In the data rows, the value 128 means zero.
A hidden rule labels the rows of this table. It goes by one to three of the table's principal directions, not those with the most spread.
[158 160 132  89 142 128 130 125 123 124 145 163 198 130 114 127 104 146 182 130 158 105  88 136 115 154 124 157 126 133 106 120 145 144 105  64 147 106 159 125  96 165 134  70 143 120 110 130] mh
[113 136 137 118  96 118 131 143 144 151 135 111 112 103 143 131 127 126 122 136 150 112 114 133 146 121 123 141 127 143 112 145 127 115 119 110 142 141 148 147 108 125 153 140 101 132 111 121] mh
[152 147 147  88 158 120 134 118 118 102 178 153 143 102  99 131 126 100 159 145 199  87  46 134 185 166 111 138 110 128  98  86 127 116 109  56 119 100 116 161 107  87 150  99 139 130  93 103] pz
[157 146 101 129 142 131 134 106 135  93 103 139 144 133 132 135 118 151 150 116 135 126 113 111  90 126 118 129 130 132 140 137 121 122 122 123 145  91 152 100 107 131 114 143 124 125 119 146] pz
[129 127 148 130 167 162 110 116  78 128 140 129 123 150 111 145  91 114 139 141 158 131 138 123 169 152 136 136 114 135 122 106 116  83 130 135 107 131 104 158 139 129  93 113 137 108  95 106] jp
[158 111  70 167 172 141 130 116 110 143  65 146 139 131 135 154 100 146 143 123 124 119 148  86 117 129 136 148 128 103 171 155  82  85 131 164  95  87 144 153 113 138 147 134 153 117 125 156] mh
[144 154 140 125 152 140 119 128  85 143 118 165 168 150 107 161  59 135 170 145 141 135 148 110 135 149 159 171 108 148  99 139 120  95 111  87 105 130 122 143 106 180 110  99 152 104 109 116] pz
[163 186 140  88 162 132 116 122  93 146 150 173 236 145  87 143  79 149 226 161 167 103 116 131 121 171 129 171 117 128  93 116 128 163  93  52 148 139 160 120  74 212 123  47 171 147 129 141] jp
[103 131 103 155 164 155  89 141  62 201 113 113 194 118 108  99 109  91 176 183 141 116 151 127 173 147 181 184 148  79 120 133 133 104  80 160 152 109 145 201 188 230 184  40 183 130  78  91] pz
[125 139 116 157 166 160 114 118  60 170 141 154 150 157  99 162  60 162 145 144 142  88 166 105 144 157 125 141 105 149 163 147  96 108 119 137  91 132 155 159  91 159 128 110 129 146 117 143] pz
[131 116 165  92  95 106 142 135 184 108 149 120  97 121 138 118 170 103 111 106 127 142  97 160 133 123 114 105 131 118 101 106 152 160 151  92 139 154 103 106 135  83 136 133 112 121 150 118] jp
[130 100 132 141 100 105 147 131 146  89 115 115  73 103 151 126 169 104  78 120 121 140 118 129 125 110 111 101 120 127 134 117 122 120 149 144 113 137 104 108 140  74 121 177 112 128 149 134] mh
[124  98 110 135 174 131 124 112 142 149 118 137 110 130 111 155 155 120 129 132 132 110 118 123 168 139 113 103 140 104 143 110  91 124 157 152  96 135 106 147 145 103 147 108 151 151 139 147] jp
[123 129 180  98  80 128 122 169 139 143 162  92 132 150 160 121 109 138 133 116 103 166 157 155 109 123 125 135 124 137 109 144 148 163 135 122 142 176 119 113 114 155 100 147 118  93 152 121] mh
[155 128 106 153 144 126 119 100 149 124  79 163 103 148  88 157  95 140 141 126 121 148 164  94  91 113 179 136 123 112 135 163  88 144 132  98 118 104 114 100 117 123 148 157 126 118 182 142] jp
[137  69  24 228 207 146 115 105  90 187  41 143 160 106 134 144 150 106 163 142  80 117 172  82 146 110 139 161 136  54 203 172  57  76 119 250  76  98 146 211 144 178 183  84 192 126 129 146] mh
[116 137 170  99 141 130 126 149 142 158 185 114 138 156 125 131 124 112 161 119 125 134 124 153 172 155 122 128 125 114 111 111 151 146 139 117 121 168  91 164 121 123 135 106 142 131 123 101] jp
[ 97 148 162 106  84 136 137 133 114 113 160 101 137 132 167  97 124 158 118 124 125 128 131 160 105 130  89  99 131 173 135 116 189 134 135 160 164 161 170 102 120 139  68 136  98 151 111 128] mh
[124 134 165  93  66  80 126 151 190 142 167 116 105 102 104 138 170  82 119 131 104 137  98 144 154  99 133 133 129 141  56 154  90 189 105  42 129 158  93 116 107 101 177 156 125 106 168 109] pz
[135 109 135 127 144 136 131 121 124 113 129 140 103 130 118 140 129 113 119 121 135 126 104 130 165 140 119 116 117 130 121 103 113 102 134 113  99 111  98 145 133  76 119 135 125 113 117 130] jp
[180 126  68 107 193 145 125 103 143  95 103 138 134 142 113 157  95 180 159 118 159 113 101  85  92 139 131 111 139 116 169 128  66 136 139 127 116  36 134 117 121 111 122 156 164 117 137 166] mh
[149 117 135 138 144 126 129 128 120 113 114 142 112 141 114 145 124 114 118 124 129 142 136 118 140 138 139 129 118 116 121 111 107 120 140 112  97 130  88 119 132 100 123 143 139 117 150 136] pz
[153 148  90 130 146 132 132 101 144  83 100 148 154 127 131 115 126 160 144 109 129 132 105 109  69 114 135 135 141 135 142 142 141 124 116 130 159  71 158  95 121 137 108 130 120 115 112 136] jp
[ 84 140 156 151  62 121 131 142 137 147 133 101 118 141 168 106 129 126 113 113  76 154 180 149  87 100 134 134 127 154 131 175 186 135 129 171 167 194 154 110 123 178 108 137  81 129 126 100] pz
[109 138 151 142  80 105 135 131 141 125 107 114  91 123 150 130 132  99 110 130 105 152 162 125 108 106 154 135 121 150 110 158 140 123 136 146 141 187 119 107 123 147 106 156 110 130 144 101] jp
[143 128 104 170 196 163 109 111  44 169 114 177 172 153  85 155  53 153 161 155 153 102 170  98 147 163 146 159 109 113 164 134 101  90 114 132  84 101 144 170 109 163 146  88 154 135 119 145] jp
[120 150 139 131 104 133 124 127 113 130 143 125 139 133 138 133 104 148 126 124 131 121 140 127 101 120 121 142 122 169 131 159 138 117 116 128 146 141 164 121  96 158 108 131  98 119 106 119] pz
[114 148 164 139  85 130 123 122 104 140 131 136 142 144 131 124 102 141 133 134 122 133 164 148  98 130 123 131 121 155 126 149 162 138 126 121 153 174 169  96 102 163 112 120  96 140 144 130] pz
[127 111 129 101 132 118 144 139 175 102 142  92 104 129 164 107 178 112 112  96 107 136  95 141 133 129 102  99 141 115 134  99 141 140 153 170 138 139  93 128 143  87  91 141 132 127 118 128] jp
[117 118 134 123 124 141 131 127 119 153  86 121 137 121 160 109 115 110 153 139 123 143 147 140 141 133 139 141 132 102 118 121 161 102 136 161 143 157 140 146 150 167 110  92 145 125 115 116] mh
[124 109 119 138 157 143 121 127 121 139 118 113 115 150 131 142 129 107 127 122 102 141 151 119 145 129 130 123 127 110 134 125 107 114 139 168 112 144  93 143 149 142 104 120 148 117 114 124] jp
[ 68 111 157 165  71 105 125 128 147 174 102 113  44 132 117 142 136 119  59 149 107 147 207 135 127 101 146  87 140 134 131 153 138 136 167 152 129 200 120  94 152 109 161 178  90 185 182 138] pz
[152 159 124 125  87 132 130 111 136  94  96 122 167 139 161  88 110 159 160 111 107 146 144 134  30 116 128 139 138 124 143 165 171 174 117 139 204 129 196  49 105 189  95 135 104 119 152 140] mh
[149 136 134 128 156 142 119 133  83 124 114 136 160 143 128 139  89 114 148 140 137 147 148 113 128 141 148 165 117 120 111 125 126  92 118 126 120 129 111 137 132 180  98 102 158  93  98 113] jp
[ 95 157 208  55  54  99 150 170 168 132 197  92 152 124 176  82 168  96 133 116 103 139 102 194 137 133  92 124 128 137  62 102 224 186 131  98 184 229 124 100 126 166  98  88 111 140 113  92] jp
[149 121 108 116 169 129 136 137 122 103 149 112 142 118 135 132 160 117 138 128 144 112  88 123 159 144  93 119 122 104 136  86 104 128 128 140 108 112 102 146 134 109 123 125 159 137 110 138] jp
[173  93 110 100 112 103 132 135 202  85  68 107  43 110 121 159 147 133  83 124 139 172 124  99 101  91 148  98 138 104 107 118  42 156 157  83 113  87  71  69 139  46 127 234 134 102 204 184] pz
[135 126 135 136 124 118 125 135 124 135 135 114 122 138 132 157 127 128 133 134 128 131 153 125 116 128 107 122 118 126 140 141 102 136 139 139 123 162 126 118 100 143 127 146 127 141 146 146] jp
[ 85 115 158 138  86 122 135 156 159 156 155 110  96 136 154 113 146 115 108 107  84 150 157 154 132 108 144 129 118 136 126 147 172 142 140 150 129 184 109 150 140 133 131 128  92 123 137  92] pz
[138 139 155  98  85 111 133 133 140 114 133 127 140 131 117 104 144 131 109 129 125 132 119 155 109 135 110 104 143 121 101 106 147 185 129  74 155 135 138  60 134 112 141 137 126 145 168 157] mh
[110 116 170  92  96 134 124 136 116 110 148 106  98 118 136 126 130 110  88 135 146 139 104 152 157 128 114 106 132 168  90  99 134 100 134 110 127 129 113 125 158 100  89 138 119 100  95 113] mh
[123  92  97 174 111  86 147  93 141  77  75 113  29  68 147 135 177 115  55 152 152 117 139  95  94  92  99  75 122 130 181 130  90  99 162 205 127 137 135  92 112  53 103 218  96 187 167 170] jp
[154 112 190  86 133 136 128 132 109 141 134 148 115 163 116 164  78 105 139 131 143 141 148 141 158 168 130 124 105 119  96 101 112 136 165  77  86 184  86 119 119 127  99 107 158 102 162 129] mh
[152 145 114 123 137 136 120 113 113 121 126 148 166 121 111 131  99 165 166 142 162 116 115 123 103 134 124 136 130 132 140 137 119 137 110  98 141  82 174 121 102 139 147 125 132 129 138 146] mh
[142 123 129 110 154 123 129 134 132 135 152 138 144 120 107 138 149 105 142 135 146 110  94 134 172 145 116 132 125 102 109 100 110 141 124  90 107 124 104 148 134 117 164  97 155 131 125 125] pz
[106 133 105 137 163 149 111 122  98 150 156 132 150 137  97 123 123 143 124 140 122 102 134 118 143 131 131 127 132 138 141 126 115 135 107 146 122 111 133 149 143 152 125  98 138 143 102 127] jp
[141 104 108 137 172 126 127 132 107 115 124 129 120 122 110 143 138  96 126 145 127 135 123 110 162 136 136 122 115 101 128  97  90 111 126 138  85 103  72 159 157 111 127 130 176 123 124 128] pz
[115  96 128 180 136 129 119 137  99 175  99 125  68 156 105 173 103 104  87 139  98 136 204 100 165 133 156 121 111 118 146 145  63 112 151 157  61 169  75 147 135 108 145 170 141 140 172 143] pz
[ 48  72 109 171 145 144 117 138 166 231  78 118  64 131 149 138 128 115 122 132  85 139 180 124 181 112 194 134 149 105 148 164 137  85 167 225 103 171 102 215 196 152 159  94 125 137 122  95] pz
[136 124 113 121 162 130 121 121 127 118 137 127 121 131 105 144 136 126 126 134 142 117 109 113 145 136 128 115 134 128 130 111  91 128 131 127 110 103 104 135 140 108 127 133 151 133 125 134] jp
[132 133 145 105 131 113 136 138 171 151 151 135 115 138 117 149 133 125 153 120 146 108 106 139 155 152 127 123 124 114 120 122 122 161 148  87 119 155 111 139 108 104 172 120 126 152 156 128] pz
[135 106 143 117 114 130 135 139 120  99 160 120 110 133 135 130 138 135  87 111 119 136 122 141 121 124  94  99 116 142 137 109 124 137 139 121 106 119 113 112 131  92 105 154 117 109 133 142] mh
[126 115 117 134 163 140 130 141 137 148 122 122 146 148 142 113 140 114 148 109  96 143 139 131 148 138 143 141 134  87 136 115 147 128 136 166 117 139  96 160 153 143 127  95 156 119 121 114] pz
[136 148 119  94 105 121 136 111 185  63 151 107 108 123 133 103 158 166 101  99 138 135  87 133  70  99 107  85 156 143 136 129 153 173 135 108 177  75 151  59 141  88 127 182  95 127 132 132] pz
[121 146 112 118 126 148 112 136 119 128 148 107 152 142 122 121 113 161 124 123 106 137 138 119 106 108 128 132 139 156 124 146 114 141 100 131 143  95 140 118 131 156 104 144 128 104 105 131] jp
[136 172 116 157 101 128 123  92 137 115  91 160 150 153 111 125  91 162 170 120 107 136 155 119  51 116 158 140 130 151 137 185 149 154 107 105 177 114 185  73  94 167 134 140  93 139 156 133] pz
[168 148  83 104 159 137 137 117 152  67 127 117 138 124 143 131 123 153 155 105 141 126  78  98  96 118 120 131 127 134 138 132 104 126 112 123 141  53 131 119 117 121 102 162 137  97  95 127] jp
Here are more rows. What is the label of each one?
[148 148 110 114 143 128 120 144 102  84 177 119 169 125 113 128 134 148 119 131 125 131 111 111  99 113 119 137 121 155 122 122 102 152  92 110 123  83 116 111 127 153  98 141 148 101 109 127] ~ jp
[ 87  94  82 197 147 113 130 121 112 216  65 145 142  73 138  99 160  69 144 167  98 105 158 116 186 116 159 167 139  54 145 158 142  91 115 204 113 158 147 210 160 174 218  61 166 165 123 102] ~ mh
[166 139 134  84 128 113 144 141 179 100 159 130 136 133 122 123 142 134 149 104 139 130  85 140 123 137 110 119 124  97 114 106 134 181 130  59 134 101 108 108 110  86 162 145 130 122 153 139] ~ mh
[153 131 134 120 125 123 126 119 118 121 125 141 133 105 125 144 109 119 150 143 166 118 111 122 128 129 124 149 112 131 118 140 108 111 116  95 128 119 148 139  95 134 138 125 125 108 124 123] ~ jp
[140 143 126 124 172 138 117 137  91 150 129 131 165 134 118 155 103 100 178 154 146 123 131 112 167 151 146 171 111 121 103 119  99  97 109 125 110 147 103 175 120 185 113  82 172 118  93 107] ~ jp
[128 149 120 105 116 141 131 120 174  79 131 103 122 154 148  98 139 159 131  87 103 155 111 136  74 113 135 105 149 145 133 128 163 157 131 142 178  93 131  84 150 118  82 158 105 112 119 121] ~ jp
[133 120 123 153 141 131 127 120  87 114 126 126 137 124 146 123 116 131 125 136 133 123 147 116 102 132 115 131 119 126 165 138 134 108 133 182 129 137 147 126 117 154  99 127 129 129 120 129] ~ pz
[128 137 138 108 145 146 126 131 122 123 159 106 146 165 144 130 119 140 143 107  99 135 140 131 119 137 103 117 126 136 137 126 131 147 137 161 130 155 117 118 118 156  71 123 139 118 114 126] ~ jp
[120 145 152 115 110 131 126 104 155 120  91 126 103 141 141 128 102 115 147 121 130 162 145 130 104 116 160 136 136 141 102 150 161  98 140 130 169 149 131 112 128 145  91 131 108 108 112  97] ~ jp
[111 145 167 149  99 114 128 121 101 157 126 157 134 147 108 129 102 124 124 143 118 125 178 140 118 143 138 130 118 139 125 141 159 142 134 114 130 189 142 103 101 146 134 114 114 165 165 132] ~ pz
[148 138  93 107 175 132 128 137 144 132 141 107 138 127 135 145 125 137 154 122 153 102  93 101 146 141 120 140 135 113 140 128  89 122 125 137 122  97 119 160 115 129 141 133 154 126  96 129] ~ jp
[158 155  91 154 154 133 124 101 118 130  80 150 164 138 124 146  88 129 188 132 119 131 151  92  89 121 152 170 119 110 136 179 110 113 104 132 146 114 156 125  93 196 133 116 142 116 117 123] ~ jp
[118 143 143 105 128 141 127 133  99 109 158 111 167 125 147 100 137 130 130 132 131 128 109 147 131 135  99 126 134 145 114 101 165 121 116 146 151 134 141 122 142 157  80 100 135 123  84 116] ~ pz
[140 127  86 117 133 132 132 120 144  83 104  91 120 119 155 119 145 154 120 121 135 128 102 115  88 117 105  97 150 130 155 120 113 126 132 168 159  72 148  98 147 118 100 169 132 133 109 157] ~ pz
[123 155 159  80 113 134 133 142 154 118 159 113 169 154 150 106 139 130 163 104 102 150 113 163 116 135 115 129 134 141  94 108 180 157 124 116 165 159 123 114 126 161  77  91 131 116 108 111] ~ jp
[ 82 101 122 169 141 118 134 132  71 241  81 172 189  79 132  91 136  55 167 185 106  90 149 148 221 156 145 180 124  62 109 121 177  84 105 165 107 192 153 225 151 200 197   0 184 171 103 104] ~ mh
[145 135 134 114 183 146 116 123  71 125 153 135 158 134 103 145 100 114 150 155 169 112 116 117 171 161 115 138 117 120 119  94 107  98 118 118 104 115 108 156 129 141 112  99 170 124  91 121] ~ jp
[117 133  95 154 142 146 125 121 117 145 123 131 155 142 133 122 127 164 132 111 101 108 130 122 121 128 110 126 142 141 161 147 128 121 117 165 128 105 163 135 118 134 131 123 118 138 110 149] ~ jp
[128  95  86 144 195 132 115 104 156 193  81 164 133 122  90 158 141 118 163 144 128 118 142 108 167 127 161 137 151  71 137 136  82 129 149 141  90 126 114 173 153 142 194  69 183 144 160 136] ~ pz
[118 122  76 111 148 127 136 116 172 126 116 118 107  93 127 115 161 136 112 123 142  99  74 112 153 113 129 109 157 121 135 121 110 122 125 135 128  62 136 153 160  82 167 140 141 140 103 126] ~ mh
[143 112 127 102 145 136 136 116 138 103 112 126 108 130 141 141 125 118 131 122 144 133 110 128 129 136 118 111 123 122 126 103 121 108 149 131 124 118 113 128 141 116  92 122 139 114 111 131] ~ pz
[127 137 123 135 113 114 127 132 107  96 156 118 126 127 114 127 142 134  83 133 110 125 135 116  99 112 109 109 123 152 131 131 110 155 114 126 127 121 121  83 128 131 109 164 124 135 134 142] ~ jp
[123  91 126 145  77  87 133 137 176 120  68 135  19  94 119 173 126 147  45 145 148 158 165  98  92  80 175 106 128 158 126 155  73 114 166 102  95 120 103  92 134  61 149 229  96 130 205 162] ~ mh
[135 113 158 123 130 128 136 137  90 126 132 142 126 132 141 141  97 114 120 136 144 130 140 133 137 150 119 135 103 128 126 113 143  96 144 126 104 156 116 138 120 138 102 111 134 115 116 124] ~ mh
[139  78  27 165 189 136 118 108 144 114  60 141  97  61 110 117 159 119 106 151 153 128 105  76 131  82 191 146 144  76 156 133  77  87 111 160 107   9 116 180 204 111 183 129 159 100 114 117] ~ jp
[ 89 182 165 113  62 117 113 152 138 140 175 106 166 122 118  79 142 139 124 140 133 140 127 165 107 110 147 146 154 155  84 141 201 167  87  80 203 136 165  98 142 165 165 120  89 143 114  96] ~ pz
[119 121 114 167 143 144 129 110  76 157  95 149 177 137 151 114 114 132 138 125  92 118 164 127 115 136 109 146 132 122 159 149 155  95 128 197 125 157 174 136 117 186 105  73 140 131 107 136] ~ mh
[134 174 139  99 112 142 117 128 153 141 121 119 160 159 130 119  92 140 172 107 113 150 132 129 107 125 164 162 147 146  92 162 147 137 105  97 171 121 143 119 114 168 118 121 125  92 109 100] ~ jp
